which system made each run:
G, seq 1 (9 x 22):
[[ -6   8  -3  25  -1  42   5   0   2  -7  -2  11 -35 -20 -47 -32  -6 -30
  -31  14 -33 -11]
 [ 18  -1  14  20  32 -26 -11 -49  17  -7   3  -2   2  -3   1   6 -19  38
    8 -34 -25  32]
 [  7   6  -1 -28  -7  -9  11  -3  -3  -2 -16  10  19  32  29  18   9  16
   49   1  54 -26]
 [-29   1 -22 -31 -41  36   1  16 -10  -6  -2 -19   3 -16  -8 -29   7 -56
  -11  10  -6 -12]
 [ 22 -11  14  15  11 -21   2 -17  11  16  44   6 -20 -23  13 -22  -9   0
  -40   5 -40  24]
 [ 27  11  40  10  34 -11   6  -7   3   5 -10  42 -20  12 -15  29   0  26
   36  -8  24 -19]
 [-28   9 -18 -34 -18  20 -26   6   2 -32 -28 -31  15  -2 -25  17   7 -18
   27 -35  25   1]
 [  9 -23 -21 -19 -30 -19 -13   5  15   9  28 -34  14   7  38 -17   0 -12
  -41  28  -2  26]
 [ 26  -9  37  23  12   3  24  17 -12  44  -5  45 -23   0  -1  -4   1 -13
   -2  38 -11  -6]]
M, seq 2 (9 x 22):
[[ 36 -27   7 -21 -12 -24   1  13 -17   6  16  13  19  -9  61   5 -10   2
    6  43   4  -9]
 [-12  16  51  -1  28   8   6  31 -32  26   6  29  -6 -24 -24  14   7 -28
   -6   4  -6 -25]
 [-41   7 -13   7   2  -7   1 -21  26 -19  32  -1 -32 -21 -35  11  -5  20
  -23 -40 -17   0]
 [ 28 -13 -16 -11  -4 -18 -35 -17  21 -37   0 -21  12  22  22  29 -20  37
  -12  18  18   2]
 [ -5 -11  26 -19  -1  12 -20  21 -38  22 -37 -13  46  -9  15  24 -10 -29
    7  22 -14  12]
 [-34  -8  -8  17  -4 -18  22  44 -14  27  32   2 -10 -39  -5  -9  24 -14
  -13 -25 -19  26]
 [ 14  11 -19  38  17  -9  -9  21  19 -26  20  -1 -29  24 -27   2  11  34
  -38   6  25 -10]
 [ -6   6  -1  19  11  31 -22 -33  -4 -13 -58 -19  30  25 -16  11 -31  18
    4  15 -16   5]
 [-18 -16 -16  -3 -15 -21  19   0 -20  21  -9 -11  39 -14  46  -9   3   5
   39 -20 -10  34]]
Z, seq 3 (9 x 22):
[[ 10 -34 -27   6 -28 -22  20  41   8   0  35  25 -40 -31  10   3  15   4
   -3   7  -2  10]
 [ 39  21   8  31  31  25 -30   5 -12 -38  -2  -6  -9   2 -30 -28  -8  -4
  -34  15  -8 -16]
 [-41   9  18   9  18  -6  -9 -32  16  35 -19 -25  25  30 -13  23 -11  20
  -15 -17  -7  32]
 [  8 -40 -31  -5 -35 -26   9  31   4   7 -13   4   1   0  32  25  10  18
   37   6  20  25]
 [ 10  11 -20  10 -13  42  -2  31 -29 -27 -10  -5  -2 -10 -13 -46   8 -42
  -13  29  -1 -29]
 [-40  19  13  30  19   8  24 -42   7  24  12   7  -7  -2 -20 -18 -13  14
  -26 -12 -40   3]
 [ 31 -15   0  13  12 -34   6 -11   9  -9  -8  22  -2  13  22  32  -4  57
   41  -9  21   8]
 [ -5  16 -11 -34 -17  31 -21  15 -16 -30 -26 -21  28  17  -2   0   4 -27
   16  12  37 -32]
 [-52  -3  -2 -22 -28   9  25 -23   0  25  23  -1   2 -27   8 -17 -11 -27
  -19   0 -37  -2]]
G, seq 4 (9 x 22):
[[-11  13  20  -4  13  30 -17 -25   0  -6 -59  -1  15  20 -31  28 -16   3
   33  -8   7  -4]
 [-25 -14 -28 -29 -30 -19  -5   4  -5   2   6 -38  38  -8  36  -4   7 -10
   18 -26   1  33]
 [ 23  -4  -4   5 -13 -10  24  32  -7  17  38  20 -18   5  28 -28  15 -11
  -28  45  14 -24]
 [ -7  15  28  29  23  33   5 -11  -1   3 -14  25 -35 -16 -58  -5  -9 -11
  -10  -4 -29  -8]
 [ -2  -2  -5  -1  18 -26 -21 -30  14 -26  -4 -20  16  -2   2  25 -11  38
   27 -50  -2  30]
 [ 12  -4 -14 -32 -25  -7   1  14  -1  -3  -3  -9  23  37  41   6   8   2
   12  33  52 -24]
 [-24  -7   0  -7 -25  36  11  15 -15  24  -6   1  -6 -21 -16 -28  -3 -56
  -20  26 -31  -3]
 [ 12  -4  15  31  32 -30   5 -10   0   7  36  13 -17 -32  -1 -11  -3  20
  -11 -30 -37  29]
 [ 19  18  11   3  23 -11  -2   0  10 -18  -7  20 -10  35 -11  29   8  39
   25  -8  52 -29]]
D, seq 5 (9 x 22):
[[ -3 -35   3   3 -16  -6  11  25 -10  51 -29   4  10 -10  11   3  12 -20
   33  -1 -14  52]
 [  1   5 -33  35   7  -6  -1  66 -27 -27   5  -7  -3 -14 -10 -12  28   8
    3 -16  18   1]
 [-17  15 -22  38  -5  17  16 -18  25   5   3  -3 -21  37 -22 -24  -5  21
  -49  29   1 -14]
 [ 10 -28 -14   5 -22  -1  22 -47  23  12 -20  14 -12  -6  14 -15 -13   9
   39 -12 -26  33]
 [ 31  19  -2   7  18  -1   8  12 -33 -22 -12   8  23   2  22 -29  18   1
   54 -19  28 -14]
 [-37  28   1  -8 -13  15  35   9  -7  20  18  14  -6  22  -2 -17  11 -15
  -24  27  26 -52]
 [-13 -18 -14 -23 -30  -6  17 -33  23 -16  36  23 -36 -43   5  -3 -16  -1
   -3 -10 -30  -5]
 [ 48  22  33  -3  41  -8 -20 -37  -4 -33  10   6   6  -3   5 -12 -11  11
   20 -25  -1  -9]
 [-23  22  42 -40   5   7   3  -7   3  41 -12   0  16  34  -6  16  11 -28
   11   0  37 -17]]
S, seq 6 (9 x 22):
[[ 16  20  18 -10  -2   0  29 -43  12  35  17   8   4  36  29 -50   5 -15
   -3  18  11 -13]
 [  1 -10  14 -21  -9 -18  26  -2  20  32   7  33 -33  -9  -6   2  24 -14
   53 -38  18  15]
 [ 32   8  -2 -28  -3   9 -20  -7   4 -44  27  -4 -21 -31  -7 -36   7 -36
    6 -26  -4 -10]
 [  9   8  22 -33  -8  -2  -5 -43  32  31  27 -16   1  32  14 -24  -2 -28
  -32  15   7   5]
 [ 22 -32  27 -26 -11 -22   5  14  13  47   3  22 -20 -14   9  15  15 -25
   33  -8   2  37]
 [ 38   9  14  -7  19  -1 -20  37 -24 -21  27  -6  -7 -32  -4 -36  22 -42
   -4 -17   0   1]
 [ -5  14   7   0   4  -7  -9  -7  30  31  27 -30 -11  36 -15 -28  17 -22
  -50   0  12  22]
 [ 35 -42  -1   8 -11 -18 -11  11  29  29 -14   3 -24   0  -2  10   9  -4
   15  -4  -6  60]
 [ 60   4   4  18  19   6 -16  28 -29 -14  -5  -8  13  -4  12 -49  16 -25
   10   4   5  10]]
Z, seq 7 (9 x 22):
[[ 34  -4  11  -7  25 -19 -46  24 -18 -23  -3 -29  24 -17   4   7   9  -9
   15 -34   3  36]
 [-28   9   0 -10  -8  -9  -6  40   3  39  18 -28  12  30   0   1  25 -24
  -45  15  28  10]
 [ -1 -36 -15  18 -23   4   3  22  26  14  -3  17 -51 -20 -32  19  -2  -2
  -20  15 -24  25]
 [ 42   3 -14  48  26   6 -28   5 -14 -30 -19 -25  12  -4 -10 -31  -2   9
   -4 -11 -20  34]
 [-28  16  -1  24  11   1  10   2   2  43 -24 -23  30  57  -1  -2   8  13
  -16  18  23  12]
 [-23 -32 -38   7 -45   9  26  11  17   7 -31  20 -26  -4 -10  17   2  11
   32   7   2   9]
 [ 26   8 -33  25  -3  27   5 -11 -25 -46  -9  -4  10 -17  12 -62  -8  -6
   10   7 -21 -13]
 [-23  34  30  17  25   8  30 -40  -8  34  -4  14  19  31   6 -17 -11  12
   -6  12  -1 -25]
 [-15 -10   0 -18 -12 -13  21 -16  13  -7 -10  34 -16  -6   1  41  -3  31
   59 -24  19 -12]]
D, seq 8 (9 x 22):
[[  6  14  44 -12  23  -6  12  20 -31  33  28  17   5 -23   8 -24  17 -43
    2 -11  -8  -5]
 [-27  14  10 -12   8 -20   6  20  19   5  44  13 -38  -9 -34  20  25   0
  -16 -38  26  -9]
 [ 25  -6  -5 -25 -11   7 -34 -27  50 -26   9 -15 -34  18 -27   5  -4  -5
  -20  -6  12   8]
 [ 45 -12  26 -18   3   2 -27 -16   7  27 -17 -21  16  14  14 -22   2 -39
    5   6  -5  40]
 [  2  -5  16   6   7 -18   4  65 -21  43   6   2   3  -9  -2  -1  37 -28
   11 -12  16  28]
 [-15   2 -29  26  -6   2  -1  50  16 -10  19  -3 -42   1 -45  -2  26  -1
  -36  -7  15   2]
 [ 22  -8 -24  26  -6   7  -9 -35  43  -7  -4 -18 -26  22 -18 -31  -7   7
  -27   1 -17  33]
 [ 41 -11   6  16   5  -7   8 -14   5  32 -31   2   8  21  19 -31  13  -3
   47 -10   5  43]
 [ -5  11 -14  11 -10   7  27  51 -26  15  -9  11  -1   9  -1 -26  40 -22
   34  -6  37 -10]]
K, seq 9 (9 x 22):
[[  2 -18 -23  -7 -16  -7  -7 -36  14 -18   6 -21   3 -30  10 -21 -11  -1
   16 -38 -35  44]
 [ 52   6  23   4  22 -22   3  -8  -4   8  13  17  12  34  40  -3  -3  26
    0  32  28 -19]
 [-37  12  18 -31 -17  32   6  18   0  20  -9  11 -17  -2 -39   9  12 -47
    0   4  15 -25]
 [ -1 -15 -27  -4  -8 -25  -8  -6  15 -17  27 -23  -3 -31   8 -16  11   4
   10 -51 -17  44]
 [ 49   7  10  13  18 -12  -9 -13  14  -8  12   7  -1  42  18   1  -9  31
  -27  43  25 -23]
 [-21   0  25 -29 -17  40  -4   2  -2  22 -31   8 -10  -7 -35   7  -3 -55
    6  11  -8  -6]
 [  5 -16 -19  -5  -4 -36  -3  13   1   1  18 -20  12 -21  24 -13  21   2
   29 -51  -1  51]
 [ 24  10  -8  17   5  -9   1  10  16  -6  21   4 -12  47   7  -1   6  29
  -36  39  39 -29]
 [-17  -2  11  -7 -15  46  -5 -14   7  13 -27   3 -21 -13 -44 -13 -11 -47
   -7   9 -29   3]]
K, seq 10 (9 x 22):
[[-28  20  -1 -11  -4  30 -20  41 -17  -5 -28 -23  15  17 -34  12  17 -32
  -11   5  29 -17]
 [-33 -30 -35   8 -28 -16  -1   3  14  13   8 -28   5 -17   9   5  -3   9
  -22 -11 -32  51]
 [ 57 -11  -1  49  21  -9   8  15 -13  -5  -4  27 -11   8  15 -10  -4  33
   -3  40  -3  -3]
 [-29  29  16   7  11  44  -3  12 -21  12 -42  -8  14  17 -39  -6   8 -32
    7   0   8 -14]
 [-45 -19 -30   5 -20 -23  18 -11  13  14  -2 -17  12 -10  14  11   2  24
   21 -38 -13  42]
 [ 36  -3 -23  30  -2  -5  24   0  -5 -27  11  30 -14  10  27 -15  -7  38
    1  39  12 -37]
 [-29  34  25  -3  10  46   8 -18 -24   5 -16   4  11  -4 -28 -24 -10 -40
   -9   6 -19 -32]
 [-31  -5   8  -8   8 -36  12 -23   5  15  14   3  11 -23  11  24  -2  24
   31 -55 -16  31]
 [ 23   1 -16  -5  -3 -10   2  10   2 -45  16  24 -13   9  18  21  -5  37
    6  21  35 -49]]
V, seq 11 (9 x 22):
[[-12   1  39 -15  17  -2  -6 -31  -4  -7  -5  30   3 -14  -4  58 -34  26
    6   7 -13 -29]
 [-33   7  11 -27  11  -9 -21  35 -33 -26  13  -7  24 -38  -4  42   1  -5
    3 -25   5 -16]
 [-25   1  -7  -4  -4 -14 -18  31  -4   0  34 -27  13   8   8  23  -2   2
  -71  27   2  -6]
 [  7 -17  14  30  10   7 -12   3  -5   3  -8  16 -11 -16 -12  31 -33  18
  -45  46 -41   0]
 [ 10   1  18  34  40  -4 -24  26 -37 -17 -21   0  21 -34 -13  22  -9  15
   11 -17 -27  19]
 [-30   6 -20  35  14 -16  -5  50 -16  10  -8 -30  27  22  -3  13  21  21
  -14 -10  21  26]
 [-21 -15 -44  44 -26  19  17  21  -5   6 -21  -4  -1   8  -3 -10  -8  15
  -32  45 -16   2]
 [ 21   6  -1  47  21  20   8 -17 -36 -13 -27   5  25 -12  15 -39 -23   9
    7  17 -41  -1]
 [-19  33  10  34  34  -9  27  -7 -23  16  -9   7  25  23   4  -9  14  29
   28 -25  15  -5]]
V, seq 12 (9 x 22):
[[  8   7  11  -8  -6  39   3   2 -34 -12 -29  16  22   0  12  -5 -19 -19
    7  51  -5 -46]
 [-34  35  31   9  34   4  13 -20 -24  18  25  -2  17 -18 -10 -23  -2 -15
  -16 -31 -31  -3]
 [-12   1 -16  15   4 -39  19   2  17 -13  41  19 -19   6  12  27   1  59
   -8  -9  20 -15]
 [ -5   3 -14 -13 -12  35 -28   1  -5 -48 -35  -7   9  10 -17  30 -23   4
   -2  29  12 -37]
 [-37   4  22 -19   5   4 -10 -21 -24  19  -3 -27  46 -21  15   2 -20 -23
  -17  -6 -40  16]
 [ -1  -7  14  14  14 -39  28  35 -17  25  42  32  -5 -13  29  20   9  26
  -12  16   6 -14]
 [  3  20  -7  30  16  28 -20  27  -6 -43  -7   5 -23   3 -48   7  -1   5
  -27  13  10 -35]
 [-28  -1  -9  12   9   2 -28 -34   5 -13 -19 -40  30  -4  -6  12 -26  18
  -18 -20 -36  38]
 [ -4 -24   1   5  -6 -29  17  24 -23  30 -11  15  28   0  47  35  -5  27
   21  25   6   7]]
M, seq 13 (9 x 22):
[[ 38 -17  33  11  26 -20 -12   3  -2  28 -27  10  18  29  17  34  -5  24
   17  21  12  21]
 [-36   8   4  -9   3  16   0  33 -30   3 -25  -7  13 -24 -26   8  20 -29
   41 -45   3   9]
 [-18   4 -49   6 -23  -7  11   7  14 -20  44 -23 -10   1   9 -38  13   3
  -39  -3   5   0]
 [ 40  -8   7  26   5   7  -3  -5   8  10 -22  14  -7  37   5   8 -15  24
  -20  62   7 -12]
 [ -6   3  26  15  20  14   7 -14 -27  12 -41  17  16 -23 -13   5  -8  -6
   51 -29 -25  17]
 [-28  15 -27 -19  -9 -27  20   5   6  -9  42 -17   4  -1  17 -22  28   3
   12 -44  31  -2]
 [  9  -2 -16 -10 -27  17  -1  13  12 -12   1   7 -18  31  -2   3  -3  -2
  -31  58  30 -42]
 [ 16 -10  25  19  12  25   1 -31 -21   3 -25  22   2 -32  -3  -9 -36  -9
    7  20 -57   0]
 [ -3  10  22 -10  25 -45  13 -12   5  17  37   5   7  -6  19   4  16  19
   26 -54  11  17]]
S, seq 14 (9 x 22):
[[  1 -13  22 -34   2 -31 -12 -13 -15  19   7 -14  49  -2  54  26 -16   7
    5   6  -3  17]
 [ -4   2  23 -18   6  -6  -8  63 -21  12   7  18  -4  -5  -9  39  21 -16
   -1  13  36 -23]
 [-37   5  -5  19   1  21 -10  23 -10  -5  11 -13 -14 -33 -43  -6  -2 -24
  -50  -1 -39   6]
 [  8 -12  -2  25  17 -34 -20 -17  14   2  14 -24  15   9  17  19 -18  44
  -38   0 -21  39]
 [ 29  -8  16  11  20   3 -27  29  -8   4 -47  -1  16  31  -9  36   2  13
   25  16  30  10]
 [-31   4 -33  20 -18  30   7  44 -34  -3 -28 -20  19  -9 -11 -27  15 -28
    0   7  -1   0]
 [-17  -3 -42  39 -10 -20  30   3  11  -5  33   4 -12  10  17 -13   1  45
  -33  17  -4  -5]
 [ 24   3  13  36  24   6   3 -30  14 -11 -29  34 -25  16 -25  18 -16  40
   22   3  -1  -6]
 [-17  17 -11  -8  -1  27  -5 -25 -21 -24 -43 -19  36  -2   0 -20  -6 -11
   49 -30  -3   0]]

runs to name:
seq 15 (2 x 22):
[[-52  -3 -26  -1 -28  -1  35 -12 -12  16  20  -7  18 -20  29 -26  -6  -3
  -10   0 -28   1]
 [ 18  -3  14   0  17 -36  10  -6  15 -15  38  38 -27  -4  11  37  -5  49
    4  -4  16 -22]]
	S
seq 16 (2 x 22):
[[-18 -22   3 -38 -13   1 -33  -4   1 -12 -23 -21  18 -28  -8  41 -13 -14
   24 -31 -16  32]
 [ 25 -11   4 -20   0 -35 -15  41 -15  12  30 -16  27   3  45  -1  19 -11
  -14  14  24  12]]
	G
seq 17 (2 x 22):
[[ -9  38  17 -15  19 -16  22 -32 -10   2  34   2  23  13  29 -30   9   6
   12 -25  20 -27]
 [ -1  -2  25 -49 -14 -12  14 -20  27   9  23  35 -26  11   6  38  -4   4
   11   9  33 -38]]
	Z
seq 18 (2 x 22):
[[ 49  -5  23  12  27  10 -27   2 -27 -35 -26  17   6 -27  -7  11 -18   5
   31   0 -17  -4]
 [-32  19  11  -1  21 -13 -17  26 -10  25  -8 -35  31  18 -15  12  27  -9
    4 -43  22  32]]
	V
seq 19 (2 x 22):
[[-14  11  10  32  41 -31  -1  23 -17  -6  20   8   1 -21 -13  28   9  37
    2 -43  -2  12]
 [ -6   1 -23  -6  -6 -14 -23  23  10 -31  11 -19   9  27   5  38  -2  32
  -31  20  38 -19]]
	Z
seq 20 (2 x 22):
[[  5 -16  -3  10 -10  -8  25 -17  14  35   2   9 -21 -15   2 -40  13 -18
   29 -31 -22  47]
 [ 49  -4 -17   1  -6 -15  14   7  16  -8   8  17 -23  22  17 -30  29   9
   43 -11  43   0]]
	V
seq 21 (2 x 22):
[[-25 -12 -13 -38 -37  24 -18  17  18  -5 -31 -13  -7  17 -24  35   7 -25
    7   9  31  -4]
 [ 17 -20 -24  -6 -18   1 -26  15 -14 -20  15 -35  25 -23  29 -26 -10 -22
  -35  22 -27  19]]
	D
seq 22 (2 x 22):
[[ 46 -17 -14   5 -19  -5  19 -27  22  13 -12  12  -7  36  36 -30   1  13
   27  26  18   9]
 [  1  20  13 -12 -11  26  32  -2  -3  34  -4  19 -11  22  -6 -49  25 -45
   19   9  22 -21]]
	K
seq 23 (2 x 22):
[[  2  -9  22 -26   6 -23 -39   2   8  26  -1 -40  31  16  12  25   1 -13
  -19  -5   6  44]
 [ 15 -31  11   6   0 -14 -24  66  -8  23 -14   1  -4  -4  -6  42  12  -9
  -10  21   8  28]]
	D
seq 24 (2 x 22):
[[ 11 -30  11 -19 -18 -16  13 -29  38  25  20  29 -46 -20   0   9  -8  -5
    9  -7 -21  21]
 [ 53   0  24 -30  19 -11 -37   4  15 -28  12   2 -18  -5 -10  11  10 -14
   19 -23  26   2]]
	M
seq 25 (2 x 22):
[[  1 -21  -8 -37 -41  31 -12  18  14   0  -9   1 -27 -15 -20   1   3 -54
   -3  20  -1  -1]
 [ 46 -12  15   6  11  -4 -15 -11   8   3  25  -3 -20 -27   0 -37  -3 -25
  -23  -1 -38  29]]
	M
seq 26 (2 x 22):
[[-36  21 -25   3  -7  18   6  15  13 -33   0   4 -30   0 -50  10  15   7
    9 -35  26 -27]
 [-11 -11 -35 -24 -30   0 -19 -38  16 -33   5 -39  25   2  26  -4 -24   8
  -16   3 -11   8]]
	V
seq 27 (2 x 22):
[[ 16  -2  -4  33  20 -26  -3  55  -8  16  19  -7 -14 -10 -12 -15  37  -3
   -2 -30   8  42]
 [ 13   4 -21  39   7   1  -5  25  27  -1 -15  -1 -30  41 -36   2  21  25
  -10   5  36  10]]
	G
seq 28 (2 x 22):
[[-15  13 -23   8  -7 -18  38  -8 -24   1  24  -2  31   0  51 -37   7  16
   18  -6   5 -12]
 [-19  25 -10   5 -12  19  37 -12   2 -11  26  29 -27   4  -6 -31  -2   0
  -18  22   7 -58]]
	G
seq 29 (2 x 22):
[[ -6 -28  -7  -8 -29 -24  28  -2  30  46 -10  23 -17  27  16  28   9  19
   28  10  27  17]
 [ 32   3  -7  -1   2  26 -11  34 -30 -44 -14  14  -9 -31 -18 -18  10 -27
   35  -7   8 -20]]
	M
seq 30 (2 x 22):
[[-54   5  11   2   5  -1   0 -45  22  25   7 -14   4   3 -15  15 -22  13
  -36 -12 -34  16]
 [ 15 -32   8 -18   3 -31 -26   4  -2 -13 -12   1  17 -15  23  58 -15  29
   30 -12   3  24]]
	S
seq 31 (2 x 22):
[[ 12  -2 -30  12   4  -9 -26  -5 -18 -44  12 -39  34 -22  25 -25 -10  11
  -12 -14 -24  19]
 [ -6   7  28  13  12  -2  12  16 -17  49  -5   8  22  33  17  12  -3   0
  -32  53   9 -13]]
	Z
seq 32 (2 x 22):
[[-34   0   0  -2   0   3 -20  -8   5 -15  29 -17  -4 -30 -19  17 -23   0
  -63   4 -42   1]
 [ 41 -20  29  16  29 -14 -30   1 -15 -12 -11  12   5 -26   4  37 -27  22
    2   7 -30  18]]
	K
seq 33 (2 x 22):
[[ 47 -25  -1   5  11 -38 -36  29  11  -6  10 -17   0   5  14  23  10  15
   -9  -1  15  40]
 [ 11   0  16  36  15  28 -18  38  -7  24 -42  -3  -5  22 -39   2   8 -19
  -18  30   2  14]]
	D
seq 34 (2 x 22):
[[ 22  34  17  -1  19   1   8  19  -6   0  37   8 -19  11 -10 -43  32 -28
  -10  -7  32 -28]
 [-17  -5  -4  -4 -15   4   4 -24  48  27   9  -9 -39  11 -36 -17  11 -22
  -14 -24  -7  35]]
	S
seq 35 (2 x 22):
[[ 14   0   4 -25  -3  -6 -16 -44  30 -17 -18  -4   7  38   9  33 -18  31
   24  -1  32  -8]
 [  3 -19  -5 -55 -46  15   7  -1  -4   4  -5   7   6 -10  31  -5  -6 -41
   17  31   7 -20]]
	K
